-14.9, -5.4, 26.2, 25.8
-34.0, -26.1, 6.5, 51.4
7.5, 6.5, -39.5, -22.4
13.5, -6.4, -32.7, -14.4
|
-26.1, 6.5
6.5, -39.5

-55.2, 0.5, -30.7
-12.0, 17.1, -55.8
-15.1, 52.8, 21.3
|
17.1, -55.8
52.8, 21.3

-35.1, -41.9, -32.1, 0.8, -21.9
-12.3, -46.9, -42.0, 8.0, -56.4
21.3, 23.6, 19.9, -10.0, 22.1
|
-46.9, -42.0
23.6, 19.9

40.5, -41.4, 62.3
-17.1, 62.7, -35.5
-51.3, 5.1, -59.1
|
62.7, -35.5
5.1, -59.1

-22.2, 8.0, -24.1
-30.3, -1.9, -25.0
-42.2, -11.8, -22.4
49.5, 26.7, 13.4
|
-1.9, -25.0
-11.8, -22.4

33.9, -54.1, 9.3, 36.4, 14.6
-28.9, -17.9, 23.6, 5.2, -6.2
-53.3, -51.5, -32.8, 36.1, 63.1
|
-17.9, 23.6
-51.5, -32.8
---
5.6, 28.2, -22.8, -20.8, -2.4
2.9, 30.8, -27.0, -18.8, -4.6
-13.9, -55.6, 34.0, 50.4, 2.7
-2.9, -39.7, 20.7, 14.3, 9.4
|
2.9, 30.8, -27.0, -18.8, -4.6
-2.9, -39.7, 20.7, 14.3, 9.4

-6.6, -16.5, -24.6, 35.1, -32.1, -14.7, 17.3, -9.8, 35.0, 21.0
-3.2, -5.4, -0.5, -2.1, 0.6, -4.7, -10.2, -11.9, 13.3, 4.1
38.3, 11.1, 1.3, -19.2, 1.8, -1.6, -16.8, -5.5, 30.1, -4.9
27.1, 10.9, -14.5, -17.2, -13.9, -11.7, -10.9, -7.1, 38.0, 27.0
48.0, 29.2, -0.6, -35.7, 2.6, -3.8, -24.1, -6.0, 12.2, -8.2
24.0, 22.0, 2.2, -31.3, 7.3, -3.8, -24.2, -8.1, -1.0, -2.9
|
-3.2, -5.4, -0.5, -2.1, 0.6, -4.7, -10.2, -11.9, 13.3, 4.1
27.1, 10.9, -14.5, -17.2, -13.9, -11.7, -10.9, -7.1, 38.0, 27.0
24.0, 22.0, 2.2, -31.3, 7.3, -3.8, -24.2, -8.1, -1.0, -2.9

6.7, -3.4, 6.2, 3.5, 16.8, -26.8
-23.8, -15.8, 53.4, 3.2, 12.9, -20.3
|
-23.8, -15.8, 53.4, 3.2, 12.9, -20.3

15.1, -23.0, 5.5, -11.4, -17.2, -13.0, 9.6, 19.0, -22.2, 17.9
9.3, -0.5, -1.8, -3.6, -14.3, -1.0, 8.0, 6.1, -0.8, 8.3
-8.2, 16.6, 8.2, 1.7, 9.5, 16.7, -3.0, -13.3, 19.9, -12.2
6.1, -6.4, 4.5, 3.1, 7.3, 16.9, 8.9, -4.6, -16.2, -2.4
-9.6, -23.4, 10.0, 61.6, 18.0, 16.4, 21.9, 42.8, 24.1, -8.2
-33.0, -28.1, -3.1, 47.2, 9.7, -3.2, 0.6, 16.6, -10.1, -22.8
35.0, -0.8, -27.4, -50.0, 22.5, 10.0, 14.0, -18.3, 10.1, -18.3
43.4, 13.4, 23.7, 30.7, 34.3, 34.3, 40.1, 43.8, 50.7, -5.5
|
9.3, -0.5, -1.8, -3.6, -14.3, -1.0, 8.0, 6.1, -0.8, 8.3
6.1, -6.4, 4.5, 3.1, 7.3, 16.9, 8.9, -4.6, -16.2, -2.4
-33.0, -28.1, -3.1, 47.2, 9.7, -3.2, 0.6, 16.6, -10.1, -22.8
43.4, 13.4, 23.7, 30.7, 34.3, 34.3, 40.1, 43.8, 50.7, -5.5

0.3, -6.4, -8.7, -1.2
-7.1, -6.3, -36.9, 5.2
-4.1, 14.4, 6.5, 5.4
-2.6, 3.1, -3.9, 2.5
2.9, -44.9, -54.6, -8.8
21.3, -56.6, 0.4, -27.3
2.5, -2.6, 4.6, -2.4
|
-7.1, -6.3, -36.9, 5.2
-2.6, 3.1, -3.9, 2.5
21.3, -56.6, 0.4, -27.3

40.7, 62.2, 40.2, -45.8, 14.7, -55.5, -25.0, 13.2
23.9, 13.9, -0.2, -12.3, 10.3, -15.5, -10.6, -3.6
4.0, -31.4, -13.7, 9.2, -20.3, 18.1, -5.8, -29.2
19.2, 47.2, 10.8, -10.5, -5.1, -14.1, -8.3, -10.3
6.2, -11.4, 61.8, -4.6, -39.6, 8.5, -14.1, -33.4
11.2, 18.7, -6.2, 3.5, -16.0, 5.1, -4.2, -22.7
32.8, -26.2, 18.0, -26.6, 16.8, -26.1, -21.8, 2.3
34.5, -30.4, -7.2, -24.7, 15.4, -24.8, -21.5, 0.2
|
23.9, 13.9, -0.2, -12.3, 10.3, -15.5, -10.6, -3.6
19.2, 47.2, 10.8, -10.5, -5.1, -14.1, -8.3, -10.3
11.2, 18.7, -6.2, 3.5, -16.0, 5.1, -4.2, -22.7
34.5, -30.4, -7.2, -24.7, 15.4, -24.8, -21.5, 0.2

46.1, 3.5
9.4, 2.9
53.0, -7.2
-29.7, -4.7
-8.4, 0.0
45.7, -3.8
31.4, -9.9
27.0, 5.0
-3.0, -16.6
52.0, -2.1
|
9.4, 2.9
-29.7, -4.7
45.7, -3.8
27.0, 5.0
52.0, -2.1
---
-20.5, -0.2, 15.8, -40.3
54.4, -22.4, -6.6, 19.3
|
54.4, -22.4, -6.6, 19.3
-20.5, -0.2, 15.8, -40.3

4.9, -11.5, -25.4
7.0, -17.6, -61.5
12.4, 0.4, 18.2
9.8, -32.8, 14.5
28.5, -22.5, -5.1
|
28.5, -22.5, -5.1
9.8, -32.8, 14.5
12.4, 0.4, 18.2
7.0, -17.6, -61.5
4.9, -11.5, -25.4

5.4, 29.5, 58.0, 47.9, 19.6, 3.9
20.5, 7.9, 0.4, -0.2, 1.9, 0.5
1.7, 2.3, -0.8, 2.0, 15.1, 42.5
1.7, 3.7, 18.4, 46.6, 57.3, 32.4
1.7, 2.6, 9.3, 35.6, 58.5, 44.6
9.7, 43.6, 60.0, 39.7, 12.0, 3.1
10.0, 42.4, 59.6, 40.3, 11.4, 2.0
1.5, 3.8, 22.3, 50.4, 56.4, 26.7
4.2, 22.9, 54.6, 50.7, 22.7, 4.9
2.1, 3.1, 16.3, 42.8, 58.6, 36.3
|
2.1, 3.1, 16.3, 42.8, 58.6, 36.3
4.2, 22.9, 54.6, 50.7, 22.7, 4.9
1.5, 3.8, 22.3, 50.4, 56.4, 26.7
10.0, 42.4, 59.6, 40.3, 11.4, 2.0
9.7, 43.6, 60.0, 39.7, 12.0, 3.1
1.7, 2.6, 9.3, 35.6, 58.5, 44.6
1.7, 3.7, 18.4, 46.6, 57.3, 32.4
1.7, 2.3, -0.8, 2.0, 15.1, 42.5
20.5, 7.9, 0.4, -0.2, 1.9, 0.5
5.4, 29.5, 58.0, 47.9, 19.6, 3.9

-37.1, -59.1, 27.6, -35.8, 15.3, -31.9, 12.5, 36.8, -29.3, -32.5, 35.7, -30.2, -9.7
4.5, -7.3, 30.7, 1.2, -0.3, -20.1, -6.5, -19.8, -3.6, 1.1, 0.4, 8.9, -1.5
|
4.5, -7.3, 30.7, 1.2, -0.3, -20.1, -6.5, -19.8, -3.6, 1.1, 0.4, 8.9, -1.5
-37.1, -59.1, 27.6, -35.8, 15.3, -31.9, 12.5, 36.8, -29.3, -32.5, 35.7, -30.2, -9.7

11.2, -34.0, -27.1
-10.2, 44.7, 27.0
5.5, 16.7, -50.4
-10.5, 16.3, 44.6
|
-10.5, 16.3, 44.6
5.5, 16.7, -50.4
-10.2, 44.7, 27.0
11.2, -34.0, -27.1

-28.0, 38.4, 19.1, 41.7, 35.6, 34.1, 34.0, -42.3, -36.5, -48.4, -44.6, 29.9, -53.5
34.6, -34.1, -14.9, -32.3, -35.3, -22.6, -38.4, 35.2, 38.2, 45.5, 42.5, -24.6, 38.9
|
34.6, -34.1, -14.9, -32.3, -35.3, -22.6, -38.4, 35.2, 38.2, 45.5, 42.5, -24.6, 38.9
-28.0, 38.4, 19.1, 41.7, 35.6, 34.1, 34.0, -42.3, -36.5, -48.4, -44.6, 29.9, -53.5

15.6, -7.7, -16.8, -14.2, -17.0, 12.8, 19.6, -8.2
15.6, -7.7, -39.9, -22.0, 7.9, -18.4, -8.8, -30.5
15.6, -7.7, 9.0, 26.6, -31.3, 41.7, 53.7, 41.7
10.9, -7.7, -16.8, -17.4, 22.1, -19.1, 5.7, -8.2
15.6, -7.7, 22.1, 11.0, -19.2, 10.0, 5.9, -11.9
3.2, -5.7, 4.0, 10.8, -17.9, 10.0, 19.6, -8.2
9.5, -7.7, -16.8, 10.8, -17.0, 10.0, 19.6, -8.2
15.6, -10.8, -16.8, 10.8, -24.9, 53.0, 19.6, -8.2
15.6, -17.6, -16.8, 10.8, -12.0, 39.6, 30.0, 42.2
15.6, 7.7, -10.5, 10.8, -17.0, 10.0, 19.6, -8.2
1.2, -7.7, -16.8, 1.5, 7.2, -9.1, 15.4, -8.2
|
1.2, -7.7, -16.8, 1.5, 7.2, -9.1, 15.4, -8.2
15.6, 7.7, -10.5, 10.8, -17.0, 10.0, 19.6, -8.2
15.6, -17.6, -16.8, 10.8, -12.0, 39.6, 30.0, 42.2
15.6, -10.8, -16.8, 10.8, -24.9, 53.0, 19.6, -8.2
9.5, -7.7, -16.8, 10.8, -17.0, 10.0, 19.6, -8.2
3.2, -5.7, 4.0, 10.8, -17.9, 10.0, 19.6, -8.2
15.6, -7.7, 22.1, 11.0, -19.2, 10.0, 5.9, -11.9
10.9, -7.7, -16.8, -17.4, 22.1, -19.1, 5.7, -8.2
15.6, -7.7, 9.0, 26.6, -31.3, 41.7, 53.7, 41.7
15.6, -7.7, -39.9, -22.0, 7.9, -18.4, -8.8, -30.5
15.6, -7.7, -16.8, -14.2, -17.0, 12.8, 19.6, -8.2
